In the rows, zero is written as 128.
Rows swapped in pairs by one turn or mirror: which row each one swaps with
J_148: [118  85 130 118 111 123 129 117 121 144 105 125 133 136  97 137 110 133
 118 113 112 134 107 124 130 168 125 151  94 125 124  79 128 109 120 121
 125 118 106 121 107 104 102 118 141  68 137 128 125 123 131 125 121 105
 135 140 102 113 144 117 118 145 109 138 116 148 144 141 121 114 112]
J_112: [134 119 139 130 149 177 117 121 133 135 131 129 143 134 122 150 124  97
 114 138 127 106 130 128 123 118 122 137 125  99 137 136 112  92 131 140
 114 120 153 122 127 139 131 106 161 129 126 101 161 142 126 105 121 136
  68 135 147 142 156 129 109 164 171 138 107 155 111 143 110 120 133]
J_671: [115 125 140 134 141 181 108 100 148 137 113  98 132 130 133 146 118  93
 125 125 104 105  97 135 100 122 125 137 109 123 122 131 121 134 135 141
 125  89 149 116 127 126 116 125 138 104 147 119 156 131 106  93 119 123
  83 135 143 148 164 111 133 100 128 116  98 147 116 162 108 120 117]
J_583: [128 109 123 122 144 143 128 116 129 211 134 112 136 126 137 144 123 149
 123 148 155 122 121 140 136 106 121 138 148 123 137 113 120 173 142 133
 124 152  95 127 106 118 129 120 125 117 114 129 117 138 107 148 128 134
 123 135 121 122 117  98 143 142 136 121 139 128 106 103 128 138 127]
J_819: [111 128 119 106  85 100 128 115 123 102 111 139 114 131  79 145 114 148
 125 127 111 130 113 131  94 131 129 142 143 137 122 159 136 176 126 140
 130 128 126 121 150 125 120 102 136 117 128 132 136 127 135 133 135 119
 170 122 122 124 130 175  83  95 126 119 132 147 140 126 139 128 121]
J_643: [ 85 139 130 148 111 110 129 121 108 109  92 136 128 151 105 120 146 142
  99 121 123 130 151 138 114 108 141 121 124 104 126 164 121  97 101 129
 117 147 124 106 140 115 140 158 129 117 119 141 148 139 163 104 113 132
 116 137 140 102 126 148 142 130 131 125 128 120 121  94 146 107 157]
J_121: [142 120 125 109 144 144 117 121 119 123 142 154 113 132  96 167 100 132
 128 103 121 141 133 157 138 135 100 147 127 152 119 141 132 133 168 122
 127 147 111 141 136 129 116 123 103 113 163 137 118 139 137 163 120 111
 135 129 138 135 129 124 115  67 107 144 123 151 134 119 143 121  91]
J_393: [ 95 113 139 161 111 140 117 116 135 120 126 114 129 140 136 145 142 105
 114 150 120 125 146 122 114 114 127 126 141  86 142 130 106 125 122 138
 124 122 137 110 134 144 126 106 156 134 122  94 142 157 115  93 123 142
  64 133 143 134 144 122 145 118 121 159  95 146 107 133 102 129 140]
J_995: [140 118 129 147 124 158 120  94 141 164 157 104 120 119 168 154 130 111
 117 138 128 109 153 124  94 114  96 137 136 115 153 129 107 122 129 117
 123 136 131 108 137 120 135 149 127 132 132 106 140 154 135 127 111 131
 146 134 151 148 136 150 102 115 149 126  87 161  94 115 114 117 137]
J_900: [134 109 129 115 125 117 128 132 135  52 130 130 124 125 127 141 109 111
 129 124 122 110 124 130 128 173 117 128 141 141 124 177 125 113 127 144
 139 129 142 127 116 119 124  94 132 101 155 124 132 129 128 162 131 111
 140 139 140 145 149 114  98 158 160 104 123 116 113 137 126 113 116]
J_153: [115 124 116 104 130 109 139 111 108 117 109 145 110 122 119 118 101 136
 153 100 134 124 122 151 122 133 132 134 112 158 121 141 150 144 132 129
 145 143 117 129 174  99 121 134 118 120 142 148 117 108 144 154 129  96
 138 125 119 117 135 132 119  63 100 103 158 108 134 130 145 131 120]
J_749: [ 95 131 127 139 129 142 131  84 150 103 105 123 130 134 163 129 128 128
 132 156 135 159 138 117 136 108 145 140 117 119 138 123 118 141 114 131
 160 141 106 134  92 138 105 104 130 147 110 131 128 152  97 118 133 123
 119 113 129 114 128  93 168 133 104 147 115 159 110 125 120 147 125]
J_845: [145  98 132 111 139 132 112 129 121 190 109 105 150 135 116 158 113 150
 113 125 123  99  94 160 118 132 124 128 130 124 114 138 130 182 152 148
 105 111 125 133 120 115 132 113 146  97 140 134 119 118 130 145 131 125
 120 152 126 132 137 126 134 149 147 114 129 139 119 117 132 126 113]
J_517: [132 138 113  91 153 150 144 100 113 138 105 165 128 130 111 123 102 132
 150 115 152 149 126 147 141 105 141 140 108 148 125 119 145 114 144 128
 148 166 114 142 152 115 117 142 114 137 128 165 135 115 134 149 132 104
 146 118 123 103 134 133 108 125 139 109 169 120 138 119 154 134 120]
J_250: [130 128 141 119 122 130 117 101 128  96  74 126 149 142 126 140 112 143
 125 130  99 128 107 147  92 124 145 120  81 121 105 137 139 124 111 155
 138  83 164 159 131 130 109  97 166 102 132 118 151 112 132 137 140 107
 127 141 120 121 143 125 145 130 123 142 111 120 133 129 123 126 119]
J_455: [153 138 127 110 151 122 135  99 122  93 119 120 120 131  64 138 108  87
 134 122 128 132 107 148 130 122 125 141 119 143 124 166 131  96 154 133
 128 137 136 141 113 115 116 145 125 117 143 124 179 135 124 136 126 116
 168 118 137 120 142 106 115  82 121 136 121 135 133 116 128 132 112]
J_955: [ 91 132 125 114 153 117 121 147 106 111 128 143 121 123 131 144 111 152
 119  94 113  74 119 148 116 168 110 150 118 159 110 170 137 123 131 132
 106 121 133 119 132 106 146 128 137 112 150 134 123 114 168 137 119 114
 106 142 133 144 145 157 115 109 120 115 133 124 112 135 141 112 126]
J_639: [145 127 120 123 106 134 124  80 127 144 103 117 128 128 159 139 118 130
 141 125 117 136 131 141  93 110 130 117 110 136 128 126 133 158 146 137
 143 127 134 135 161 118 122 156 129 139 142 151 124 127 143 151 135 107
 196 137 135 125 141 171 106 121 138 107 119 152 125 117 141 130 125]
J_710: [ 87 141 123 126 158 143 141 122 116 147 164 156 112 122 143 143 120 154
 126 133 149 120 158 129 128 112  98 152 132 139 137 113 124  89 104 120
 133 163 117 135 116 123 134 128 119 123 118 101 146 144 134 147 115 128
 114 127 122 130 113 112 121  92 106 153 128  77 109 105 124 121 138]
J_885: [138 139 119 107 128 120 132 120 132 161 122 119 118 118 130 117 121 122
 134 139 138 124 113 130 150 133 131 134 102 137 135 129 133  68  84 125
 143 137 117 140 138 114 123 115 118 103 115 137 159 127 148 127 123 103
  86 110 133 126 139  95 142  90 162  83 150 147  88 125 131 127 134]
J_590: [101 156 136 153 120 144 121 129 137 143 100 112 130 130 153 101 148 132
 132 153 132 103 127 111  93 117 153 110 126 105 141 135 118 119 129 147
 140 121 140 116 144 118 133 113 168 128  97 111 123 133 120 132 135 129
 104 136 134 112 135 126 156 153 151 126 133 149  99 138 115 143 176]
J_159: [ 85 107 125 129 116 127 135 135 106 166 136 138 124 122 138 130 122 135
 133 134 132 120 130  96 147 156 122 144 121 132 136  58 121 112 118 131
 125 135 102 121 109 117 121 119 156 104 121 109 115 131 125 139 130 120
 127 142  94 117 142 122 106 162 107 137 134 118 131 155 114 129 139]
J_64: [146 113 129 116 129 140 123 100 119  83 140 133 111 112 150 142 109  94
 146 136 124 121 146 121 164 116 121 129 122 147 130 161 129 142 108 140
 151 129 137 148 132 139 114  99 147 140 142  96 139 131 120 163 133 112
 125 122 123 147 145  84  99  98 109 105 110 124 130 160 118 133 107]
J_729: [115 137 124 115 105 111 107 135 105 146 117 154 132 144 125 168 128 124
 126 144 108 155 130 135 173 120 131 115 118 127 109 108 126 107 124 159
 120 124 133 170 135 179 131 112 142 145 150 142 154 148 155 125 140 123
  86 132 135 132 158 144 132 121 143 130 136 145 114 134 142 130 113]
J_419: [ 97 170 127 141 139 121 132 128 109 117 127 122 124 127 112 118 143  93
 139 153 138 104 128 114 126 106 140 117 147 125 135 143 116  94 146 156
 120 137 150 131 119 134 145 148 168 157 115 101 176 143 122 130 137 144
 143 132 135 117 147 131 116 138 136 142 134 108 114 132 116 149 169]
J_168: [100 132 121 133  95 126 136 112 146 122 151 120 106 116 113 133 132 129
 121 163 138 117 135  99  99 117 119 150 166 115 158 148 113 150  98 126
 140 147 117 101 126 124 124  90 139 126  94  91 146 153 108 119 126 139
 135 111 128 133 120 135  91 103 135 128 114 153 109 130 107 134 149]
J_960: [ 66 160 117 124 141 157 130 109 116 165 119 144 116 130 140 126 125 133
 147 119 134 136 122 133 122  97 131 135 124 153 120 101 135 139 152 137
 134 150 110 122 143 127 131 171 102 140 138 163 134 131 122 119 125 124
 129 132 129 115 140 142 130  91 102 114 155  97 126 133 146 132 135]
J_254: [ 93 128 120 137 113 114 141 123 136  74 122 142 124 142 130 127 136 131
 122 145 145 157 151 119 133 136 132 126 158 116 137 146 114 101 125 134
 147 173 110 118 102 129 125 120 108 124 128 146 132 156 117 140 126 129
 150 130 142 110 126 121 130 174 151 133 136 110 111  99 137 120 141]

J_419 swaps with J_455
J_885 swaps with J_729
J_819 swaps with J_168
J_112 swaps with J_517
J_845 swaps with J_583

